One vector is turned by the same rotation once a tick. Each row is the vector after some number of ticks, and that number follows the row.
The counts run from 0 to 142.
[ -6  -4   2  14   2  -8  13  -5   1 -11   7  17  -2   2   5 -11   3  -6
   2  18 -13 -18  -4 -14 -14   4  -8  10   2   6  18   7   0  19  -6   4]  96
[ -6   5 -11  -6   8  -6  17 -13   4  11  10  11  -4  21   4  -1  -3  15
   4   7  -2 -20 -14  -7 -16   3   9   2  -4   6  10  10  -3  16   4  -6]  74
[-14  -6 -14   2  11  -4   3 -19   4   4   0   9  -4  12  -8   9   4  20
   4   5   2  -6  -7  -9 -22 -10  14   4  -5  13  20  10   7   8  -1  -2]  2
[ -2  -2  -4  18   4  10   4  -2  11  12  -7   4 -12  12  -2  -3   9  -7
   6   4 -14  -3 -22 -19 -11  -2   4  -1  19  -4  17   3  -3  15 -12  -8]  92
[-14   8  -8  18  13  -6  -7  -5  14  14  -3  -8   5   7 -15   8   2  11
   3   0  -8 -10  -9 -15  -6   2   8   0  -5  12   6  12  -2  17  12  -8]  60
[ -1  -2 -11   2  13  -9  -2 -10  15  15  -5  12   3   6 -15   5  -3   5
   0  14 -11  -1  -8 -17  -7  11  12  10   8   9   7  -2  -6  26   8   0]  16
[-18  -1  -7  14  19  -4   3  -3  17   6  -7   9   2  14  -7  14   0  15
   0   7  -9   5  -1 -17 -11   5   8  -3  -2   6  14   1  -5  17   6  -1]  89
[  5   5 -17  -8   8 -13  13  -6  15  11  -2   3  -9  16  -2  16   5  -5
   6   6  -8  -7   3  -8 -19  19   6   9  -1  -6   5  11   3  18   1  -4]  72
[  4  -4 -20  -3   2 -22  -8  -6  15   9   7   4  -4   4  -4   8 -13   8
  -1   0   3 -15  -7 -10 -10  -3  13  11 -10   9  14  17   7  21   2  -1]  131
[  3   5 -15   8   0 -15  -4  -2  18   8 -12  -7   0  -4  -1  13   6  -9
  -1  -3   1   3   5 -22 -22  12   1   7   0   0  18   2   4  19  -5  -4]  115
[-23  -2  -7   9   8   4  -1 -15   3   8  -4   9   0   7 -10   0   6  11
   2   7   0  -7 -15 -11 -22 -13  19   3   2  19  15  14   4  -1   3  -1]  3
[  6   2  -2   6   0  -4   6  -5   4  -4  10  11   0  -8 -21   1  10  -1
  -2  19 -16 -18 -11 -10 -20   3  -5  11   9   7  10  11   2  15 -11  12]  124
[-10   1  -2   5   1   1   9  -9   7  15   3  10 -13   3 -12   2  -9   5
   7  13  -9 -10 -27  -6 -16   0   8  -1  11  15  -7  13  -4  12   3   7]  47
[ -1   7 -15  -9  11 -10  15 -11   9  12   5   3 -10  18  -2   8   3  10
   7   8  -5 -14  -6  -4 -21  17   3   8  -3   6   6   6   5  15   7  -3]  73
[ -5  -2  -3  12   0  10  14  -9   1   9   2  17 -16   2 -12   2   3   2
  14  14  -9  -2 -16 -13 -14  -2   8   1  14   3  11   7   1  11 -16   6]  19
[ -7   9   2  13  -7  -9   9   9  17   1   1   5  -9   7   5  -7 -10 -12
   9  18  -8 -10  -9 -15 -16  14  -5  10  -2   0   5  17  -6  13   2   8]  69
[  4  -1 -18  -1   8 -10  -5  -2  14  14   5  -6 -12   7  -8  12   4   9
   5   1   2   4  -2  -8 -25   6  11  -2  -3  15  14  12  17  10   3   2]  29
[ -1   4 -14   5  10  -7  -5  -8   9  17  12  -7  -5   5  -5   1   3  17
   4   0   4  -3 -14 -12 -22   0  11  -2  -2  21  14   7  14  14   8  -3]  30
[ -8   1  -4   6  -2  -5   7  -1  15  -2  -3  19 -13  -4  10   3  -2 -19
   3  17  -4 -10   3 -15 -22  11   7  16  11   2   5  15  -2  10  -5   5]  98
[  7   6 -13  -1  -1 -18   6 -11  12  17  -3  -2  -4   2   5   1  -2  -7
   6   5  -6  -4 -10 -15 -15  16  -1  10   0   4   0   5   0  28   4  -3]  43
[-22  -6  -4  18   6   4 -10  -8   9   9  -6   3  -6   3  -5  -8   3   1
   9   1  -3 -10 -21  -7 -18 -14  17   4   7  17   9  14   2   1   1  -6]  4
[  6  -8  -8   1   5  -3  -4  -9  -1   3   2  -3 -16   1 -18   6  12 -13
  10   7 -18 -13 -11   0 -13  -3   6   3   3   0   1  25  15  16 -13   6]  50
[  2  -3   3  16  -2 -10  -6   5  15  -1   4   1  12  -2  -7   2  13  -5
  -9   8 -17   5  -6  -7 -21  -2  -3   2  13  10  13  16  -1  22  -8   6]  37
[ -3   7  13  10  -6  -1   6   2  16   5   1   3 -11   1   4   2  -9  -5
  10   9  -4  -1   1 -16 -13  14  -9  -1  -6   6  17  19   6  27 -10   3]  40
[ -3 -15  -9  18   4  -6 -15  -4   9  -7   8   4  -4  -1   1   0  14   1
  -8  -2 -12 -12 -11  -4 -19 -14   3   3  13  14  19  15   6  11  -6  -5]  109
[ -6   8 -15   8  10 -12  -9   1  18  14  -3  -9   6  10 -13   7   0   7
  -6   3  -2  -2 -11 -16 -13  -2  13  -2  -8   9  12  19   1  16  10  -4]  59
[-13   3  -1  22  -1   3  13  -6   5  11 -14  -4  -4   7 -11   5  14   0
   8   2 -13   3 -20 -11 -22  -2   1  -8   3  -2   7  12  -2   9 -13   3]  63
[ -6  -1  -4   4   7 -11   8  -9  17  10  -1   4  -1   3   2   8  -4  15
  -1  -1  -5  -4  -7 -17 -21  11  -8  -2  -1  14  17  -9  -2  25   6  -5]  117
[  3 -12   0  -1   3 -10  -1 -15  -1  -9  12  12  -4  -1   1  -5   6  -4
   6  11 -11 -13   5  -2 -12  -2   1  11  -1   9  16  19  16  26 -11   5]  23
[  7 -13  -4   0   2  -6  -2 -16   1  -2   9   8  -9  -1   1  -8  12 -10
  12   6 -14 -16  -5   0 -15   0  -1  12  12  10  11  14  15  24 -11  -6]  22
[-19   0  -2  26  10   0   5  -8  13  13  -3  -6  -3   7 -11   9   0  15
  11  -3  -9 -11 -12 -13  -3   2   4  -6  -7   8   4   9  -3  18   3  -9]  61
[ -5  -4 -10   2  -1  -7   3   1  16   3   0  14 -20   1  13   4  -6 -17
  10  10  -4  -9   2  -7 -20  16   3  12  12   5   4  13   4   8  -1  -2]  99
[ -4  -2  -2 -11  -8  -8   1  -6   9   0  -7   7 -21   0   4   8  -8 -13
   9  10   2  -7   0  -7 -28   7   1   8  -5   7  11  24  15  12 -10   6]  128
[ -6   2 -10  17   8  -6  -1   2   9  -9  14   2   2   3  -7   0  18   0
  -3   7  -7 -19   1  -2 -20  -5  11  12   6  10  13  26   7   0   2   1]  81
[ -7  -4   2  -1 -10  -4   6  -8  10  -2  -1  12 -18  -7   8  10  -7  -9
   9   5  -1 -15   3  -6 -20   5   1  10   0   6  12  24  10  15 -19   0]  127
[  4   1  -3   4  -2   9   6  -8   2   9   0  10  -9  -3 -12  -3  13  -9
  11  14 -10  -4 -19  -9 -20   0  12   8  22   3   7  11   6   8 -15   4]  20
[ -2   3 -10   3   8 -15   1  -8  18  11  -5  -1   2   1  -2  13   8   4
  -1  -4  -3   0   5 -16 -25  16  -6   2   0  10  18  -3   3  22   3  -5]  116
[-10   1   1   5   3  -2   6  -9  12  11  -5  13  -3   5   0   4 -12  15
  -4   4  -3  -1 -15 -20 -18   2  -3  -4   1  12  19  -2  -7  25  -3   0]  118
[ -7  -4  -1   2   1 -11   1  -8   2  -9   9  15  -5  -4   2  -4  -2  -3
   3  19  -3  -9   7 -11 -18  -1   7  12  -8  14  13  24  12  15  -4  17]  24
[ -7   4   3  20 -14 -10  -4   6  28   6  -9  -4   0  -3  -4   2   0 -14
  10   6  -4   1  -2  -9 -19  16  -2  14   4   4   7  20  -1  11  -6   1]  142
